(in the rows, 128 means zero)
Rotation paths and how fast each direction turns (degrees per step)
Each turn is a multiple of 5 degrees from 10 to 175, or 0.
Each row of a path follows its step; steps can be skipped.
Rotation 1:
step 0: [133 125 131 132 128 133 121 127 127 135 127 123 122 122 130 128 127 123
 129 127 132 125 129 133 124 137 132 133 125 127 124 113 133 124 131 131
 136 134 122 129 123 130 133 131 129 127 141 120 133 125 130 129 129 142
 125 121 137 131 130 135 131 131 134 128 131 116 135 134 122 125]
step 7: [134 132 124 127 130 122 132 131 135 124 126 128 131 123 129 124 128 119
 129 131 127 123 125 117 123 130 123 131 128 135 131 119 132 126 123 135
 128 133 127 125 128 127 124 139 130 141 141 136 132 125 140 132 132 132
 136 126 132 131 128 135 126 132 123 123 128 131 126 122 125 115]
step 8: [124 126 132 130 130 134 130 122 133 132 123 125 124 126 134 133 124 109
 123 127 134 124 128 125 130 136 131 135 132 130 130 112 127 128 119 127
 123 129 135 120 125 128 136 131 117 127 131 126 129 124 130 130 126 136
 131 133 128 139 134 129 123 134 123 129 128 133 132 135 135 127]
step 13: [124 124 122 127 130 131 132 130 125 124 121 140 130 124 128 127 137 124
 122 131 133 125 131 133 123 129 131 129 117 123 130 111 121 125 143 125
 125 138 125 125 125 134 128 131 128 131 134 131 131 127 128 119 127 132
 125 126 125 128 134 127 128 135 127 123 132 130 137 134 133 116]
step 23: [129 131 129 132 131 126 126 129 128 123 129 125 128 126 134 125 128 120
 119 120 129 123 123 114 120 128 131 142 130 132 123 118 128 132 128 130
 129 131 119 125 128 126 129 140 139 127 145 126 128 123 127 126 135 129
 131 128 129 132 137 123 133 125 123 132 136 131 121 128 128 129]
step 24: [130 127 121 128 124 126 137 129 118 125 123 132 127 128 135 127 125 115
 121 126 126 127 133 127 119 134 133 133 125 130 128 121 121 129 123 128
 123 135 127 126 126 130 130 125 125 130 137 136 134 132 139 132 131 127
 132 129 125 135 125 129 128 131 123 126 130 132 124 136 139 110]
step 28: [126 125 130 133 132 124 123 130 120 136 130 130 123 125 128 129 131 124
 126 123 132 125 130 122 123 126 129 124 121 128 122 115 125 129 117 131
 139 131 116 123 135 137 133 124 126 123 142 133 129 133 127 129 124 136
 126 131 133 133 126 134 125 131 134 132 132 127 132 137 126 118]
step 37: [133 124 124 127 131 122 126 119 133 125 119 133 120 130 130 125 127 115
 123 128 121 133 126 124 117 134 134 125 124 129 128 115 134 120 121 140
 126 124 123 127 127 122 133 133 128 126 139 127 124 134 125 132 128 135
 129 131 132 132 128 129 123 121 129 134 132 135 128 134 132 131]
[126 127 127 128 128 127 129 130 129 129 130 128 130 130 128 127 130 127
 129 129 126 126 129 128 127 127 129 127 128 130 129 129 125 131 128 129
 131 128 127 125 129 128 126 128 128 129 127 129 127 129 131 127 127 129
 130 129 127 128 127 127 128 130 130 128 128 128 128 127 126 126]
175
[129 129 129 130 128 129 127 128 127 127 126 131 130 129 129 126 128 127
 129 127 126 128 127 128 128 130 127 129 128 129 128 127 128 128 128 129
 127 123 127 128 130 128 125 129 129 128 130 129 126 130 126 128 127 127
 126 129 130 127 128 128 129 127 127 127 128 128 127 126 127 129]
130
[129 126 129 132 127 127 126 127 129 129 129 127 127 126 128 127 128 126
 129 129 127 129 130 129 128 126 127 127 130 130 127 127 128 126 126 130
 127 129 130 127 128 129 128 129 129 129 126 129 127 130 129 127 129 129
 125 130 128 126 129 130 127 128 129 128 129 127 129 129 128 128]
40
[127 128 127 128 128 130 128 128 130 126 127 128 129 129 130 127 126 128
 128 129 128 131 128 129 125 129 129 128 129 127 127 129 128 127 129 129
 128 128 128 129 128 128 126 129 129 128 127 127 126 129 130 127 128 131
 128 124 129 129 126 128 128 125 130 130 128 126 128 130 128 130]
20
[132 128 127 128 127 130 130 126 127 130 129 130 129 126 127 128 127 129
 129 129 128 127 129 129 127 130 126 129 127 128 128 128 129 129 131 128
 127 129 126 127 128 127 128 129 129 130 126 129 127 128 128 129 130 128
 129 128 127 128 128 128 131 130 129 127 127 124 129 127 128 128]
160
[128 128 128 126 129 126 128 128 127 127 127 128 132 127 128 130 125 128
 128 128 127 129 128 128 128 128 127 129 127 128 126 128 127 129 130 127
 129 128 130 128 128 129 130 130 130 128 128 130 127 126 131 128 125 130
 128 130 129 126 131 129 129 128 129 127 128 130 130 128 125 129]
115
Rotation 2:
step 2: [130 126 128 122 126 121 132 132 129 131 131 132 136 111 125 128 133 124
 132 131 126 124 127 121 129 134 123 124 124 127 120 119 134 130 123 128
 135 139 139 131 134 132 127 127 127 131 130 130 121 123 130 135 127 129
 133 122 136 122 128 122 123 125 137 130 122 141 135 122 126 122]
step 11: [128 125 130 132 134 131 134 128 126 127 123 127 119 135 131 128 128 133
 127 132 128 136 139 123 131 128 125 130 117 133 124 129 129 131 115 131
 131 117 129 130 133 133 122 126 143 132 122 131 130 122 127 136 130 121
 137 129 135 128 125 132 124 136 134 124 128 138 137 122 130 122]
step 17: [121 131 123 132 136 133 127 136 136 118 119 131 122 135 135 130 136 129
 122 132 129 127 129 135 132 122 133 139 127 132 123 131 126 125 127 132
 124 124 125 139 124 125 122 127 133 133 118 130 136 128 136 130 124 128
 129 127 134 124 133 126 127 129 132 127 122 138 137 117 125 127]
step 19: [124 134 135 129 126 126 125 133 120 126 129 117 118 126 135 132 139 113
 127 135 135 129 138 130 129 123 128 131 124 118 124 125 131 124 124 132
 129 129 128 131 127 129 120 133 130 131 126 134 125 122 127 133 116 124
 136 126 136 126 128 132 122 133 134 129 120 135 132 123 124 122]
step 22: [125 122 129 125 139 137 130 124 128 128 126 135 129 122 138 123 131 122
 134 118 127 122 128 128 132 128 122 131 126 131 123 119 134 132 132 125
 131 126 131 137 126 130 135 119 137 130 121 139 131 141 134 131 131 124
 125 130 132 125 126 129 127 131 129 121 126 139 135 117 127 123]
step 30: [127 132 141 133 135 133 132 129 125 117 126 140 119 127 134 130 131 127
 132 126 126 137 134 127 125 132 126 127 125 124 124 125 132 123 122 133
 127 127 136 139 132 122 132 123 131 131 122 121 131 128 129 126 124 131
 129 128 131 120 124 127 125 137 126 118 127 134 143 120 125 129]
step 33: [123 127 125 122 127 127 129 127 133 133 122 130 131 126 127 126 140 128
 140 127 133 125 128 127 136 119 128 127 125 116 116 125 136 128 122 128
 137 127 138 133 131 129 124 131 123 136 128 128 121 134 122 131 127 127
 129 129 131 129 132 128 124 120 134 137 122 142 132 118 136 128]
step 35: [117 119 133 131 127 131 131 134 138 127 119 126 126 120 131 129 140 126
 129 130 130 131 127 135 132 131 127 128 127 133 124 123 136 127 130 123
 128 127 132 131 134 132 125 129 133 135 125 125 123 129 134 132 129 128
 121 133 129 117 126 113 126 128 126 129 131 139 136 115 125 120]
[127 127 129 127 128 127 130 129 128 127 129 129 127 129 127 128 124 128
 131 129 126 127 127 126 127 129 127 128 127 131 127 126 128 130 128 129
 128 126 128 126 127 128 129 127 128 127 128 130 129 127 129 127 131 127
 129 129 131 129 130 129 128 128 128 129 127 128 130 130 127 128]
155
[129 127 128 128 127 126 128 127 127 126 129 125 128 127 128 128 130 127
 129 127 128 126 130 128 129 130 127 128 129 127 129 129 130 128 129 128
 128 126 131 127 127 128 128 130 128 129 131 130 129 129 128 127 127 128
 128 128 126 129 131 128 126 126 127 129 128 128 128 129 130 129]
55
[130 129 129 127 129 126 125 127 127 127 127 129 129 130 128 128 128 130
 128 128 128 129 126 127 130 127 128 128 128 128 128 128 128 127 127 130
 126 125 129 130 128 127 127 130 125 129 128 127 129 131 130 128 128 128
 126 128 129 127 126 129 131 127 128 130 128 128 129 128 128 128]
85
[126 128 129 126 128 127 127 129 126 127 129 128 126 127 126 129 127 128
 128 126 129 129 128 129 128 128 129 129 129 127 128 128 127 129 127 128
 129 128 129 128 124 129 129 129 127 127 126 125 128 128 129 128 126 130
 127 128 127 127 131 127 127 127 130 129 126 130 128 127 125 130]
25
[128 128 126 129 130 128 127 127 128 129 128 131 125 127 128 127 129 127
 128 128 127 127 127 126 129 126 127 131 131 129 126 128 128 128 127 129
 128 131 129 129 128 125 129 125 127 128 131 128 128 127 128 128 128 129
 127 127 128 129 128 127 129 126 128 127 126 129 130 129 130 130]
90
Rotation 3:
step 0: [131 135 135 121 124 131 134 123 124 127 126 143 113 123 134 132 133 126
 130 128 133 122 127 134 126 131 128 126 130 135 125 136 137 144 129 128
 136 126 133 127 129 130 131 130 129 134 130 132 126 128 135 132 137 119
 128 124 130 125 126 130 137 128 126 132 129 135 120 121 130 126]
step 2: [137 130 130 133 131 125 127 129 129 136 123 134 127 133 131 129 121 122
 131 126 124 134 122 131 133 126 135 127 120 125 125 124 124 130 134 135
 134 132 131 132 130 112 131 129 126 120 119 132 127 121 129 134 123 122
 129 124 123 131 129 121 140 131 122 130 138 138 124 136 117 125]
step 9: [120 123 132 134 123 132 131 123 116 130 131 131 125 131 131 132 131 132
 120 118 127 128 133 130 132 129 131 125 128 121 125 128 119 131 125 129
 122 139 125 128 124 124 132 127 118 131 134 128 127 123 132 119 127 133
 125 127 121 128 131 136 136 132 143 129 123 126 121 140 129 116]
step 11: [125 139 130 122 125 128 135 129 121 128 127 133 127 134 133 126 129 119
 143 134 120 135 129 125 129 128 131 128 135 131 129 132 135 137 128 128
 132 129 127 125 128 140 123 125 127 126 131 131 130 124 137 127 140 117
 127 122 135 128 135 132 136 122 132 133 125 130 119 133 131 123]
step 14: [125 129 128 133 121 122 129 124 123 140 127 132 121 126 120 128 116 130
 132 134 130 131 117 127 122 132 129 122 127 133 118 134 124 134 127 119
 140 124 123 131 124 124 122 129 130 128 122 127 125 124 128 125 122 128
 128 130 126 128 128 136 135 120 134 131 131 132 125 143 119 135]
step 16: [132 119 124 133 122 130 120 127 131 122 123 114 126 141 126 112 117 126
 126 123 124 124 127 135 132 125 135 131 137 126 132 139 126 130 126 131
 128 126 134 124 129 131 126 136 124 132 127 128 134 126 133 127 124 118
 132 126 127 126 128 133 134 126 129 138 132 132 123 127 128 130]
step 29: [134 134 133 130 120 124 131 132 129 128 129 134 125 128 134 129 128 135
 137 135 130 118 130 137 132 128 132 133 139 127 132 136 130 135 139 125
 138 123 125 130 127 137 123 134 124 132 138 135 132 130 128 132 132 113
 127 132 128 124 126 130 140 135 131 125 123 134 123 126 130 126]
step 38: [128 122 133 126 126 127 135 124 123 131 126 127 129 123 126 128 135 131
 110 130 126 130 137 125 134 129 133 129 121 123 122 124 126 132 128 126
 125 134 133 128 128 124 129 136 125 136 137 125 137 128 132 132 129 131
 134 118 118 130 132 137 142 128 133 131 131 132 122 135 120 118]
[128 128 128 127 128 129 129 127 131 127 130 126 129 126 128 127 128 130
 127 130 128 128 129 129 127 131 129 127 129 127 128 127 126 130 127 130
 128 127 130 128 129 130 129 129 127 129 129 128 129 129 126 128 127 127
 128 129 126 127 129 132 127 130 127 128 128 126 128 130 130 126]
35
[129 129 127 130 126 127 125 127 128 129 130 127 129 128 126 127 127 131
 127 128 129 127 127 131 126 127 128 129 128 130 128 127 129 126 129 126
 128 127 126 128 128 128 125 131 127 128 128 128 128 127 129 130 129 128
 128 129 128 128 128 129 126 127 129 128 129 130 129 127 126 126]
170
[130 129 132 129 131 127 129 129 130 128 129 130 128 128 126 129 128 128
 127 128 128 130 127 129 129 129 128 127 128 128 128 125 129 125 127 129
 127 128 129 129 126 125 129 129 127 130 128 127 127 128 128 127 127 129
 129 126 129 127 128 130 129 128 128 129 126 127 128 126 126 128]
140
[128 127 128 127 127 130 126 128 129 129 127 128 127 127 128 128 128 128
 128 128 127 127 125 126 128 132 130 127 129 130 128 129 126 128 129 129
 131 126 129 127 127 127 127 127 126 128 126 128 129 128 127 129 128 127
 128 128 130 127 127 128 131 128 129 126 126 130 129 126 128 128]
25
Rotation 4:
step 14: [126 136 129 136 132 132 117 129 128 121 128 129 115 130 126 122 122 131
 130 134 125 136 129 125 128 129 132 128 124 137 134 137 120 125 127 123
 127 136 137 130 135 134 134 123 129 125 124 122 126 125 140 125 123 124
 125 124 125 127 120 124 137 129 119 124 131 136 124 125 129 133]
step 17: [130 122 128 129 131 130 128 131 122 134 131 130 132 137 140 135 123 132
 123 124 124 128 119 123 134 135 126 124 127 132 131 126 133 136 127 130
 129 122 125 125 136 128 138 131 123 122 127 129 144 130 133 138 130 126
 136 136 127 131 134 135 129 129 125 124 135 120 125 137 129 127]
step 18: [131 128 122 144 121 131 131 125 127 135 135 132 130 125 129 125 126 128
 128 134 124 123 128 127 132 137 123 128 135 136 135 129 128 133 125 128
 125 121 122 122 120 128 134 136 138 129 136 122 132 127 129 119 120 131
 120 128 125 131 118 130 132 121 126 122 131 128 126 132 133 124]
step 20: [128 123 133 124 119 133 122 131 133 129 126 135 136 126 131 129 137 137
 131 136 123 116 137 131 130 125 125 127 125 130 124 130 115 133 135 128
 122 122 132 130 132 130 124 119 133 139 131 131 130 128 130 129 130 131
 129 127 133 123 129 127 130 127 128 129 124 128 144 123 127 124]
step 23: [129 128 136 127 131 127 117 129 122 131 122 121 115 132 124 122 125 131
 133 124 128 135 129 127 126 130 141 124 133 137 135 131 130 127 128 134
 130 131 131 131 123 130 125 124 125 131 126 122 126 126 130 133 121 139
 138 126 135 137 122 128 133 129 139 125 124 131 124 126 124 129]
step 24: [133 126 126 122 124 126 126 128 124 115 129 130 114 131 129 136 134 130
 123 122 124 131 135 138 138 121 131 136 128 132 136 132 121 131 129 139
 132 129 123 129 127 126 124 124 125 127 131 118 128 136 130 130 125 129
 124 132 120 122 127 128 129 138 126 118 125 132 132 126 124 132]
step 34: [133 124 130 133 130 133 137 118 127 122 131 133 136 129 129 139 130 121
 125 134 119 128 126 125 136 130 126 126 125 128 134 128 127 129 128 142
 132 119 126 131 128 127 122 133 128 127 137 117 136 124 124 127 136 124
 128 129 126 134 123 124 124 122 129 131 123 127 136 129 117 123]
step 35: [121 133 124 128 134 132 123 129 129 126 135 132 135 126 134 143 120 141
 125 137 114 126 117 132 131 133 131 124 125 130 123 127 133 131 126 121
 131 125 129 125 132 129 129 124 130 126 124 122 134 124 133 127 123 131
 129 131 134 131 126 127 137 122 128 137 129 128 128 129 134 132]
[129 125 126 129 128 127 128 129 130 130 128 129 127 128 131 127 130 127
 128 127 129 129 126 127 129 129 127 128 129 127 128 126 127 128 128 126
 125 127 127 125 127 127 131 130 130 128 128 128 128 127 130 128 129 128
 129 126 129 125 130 128 128 127 127 127 127 128 129 128 130 128]
35
[128 127 129 129 129 131 129 127 127 128 130 126 128 128 126 126 127 125
 129 130 128 130 129 126 128 130 129 128 132 126 127 128 128 128 129 128
 128 127 129 128 127 129 129 128 128 127 127 128 130 128 128 127 128 127
 127 126 126 128 129 127 128 129 127 126 131 129 128 128 129 128]
95
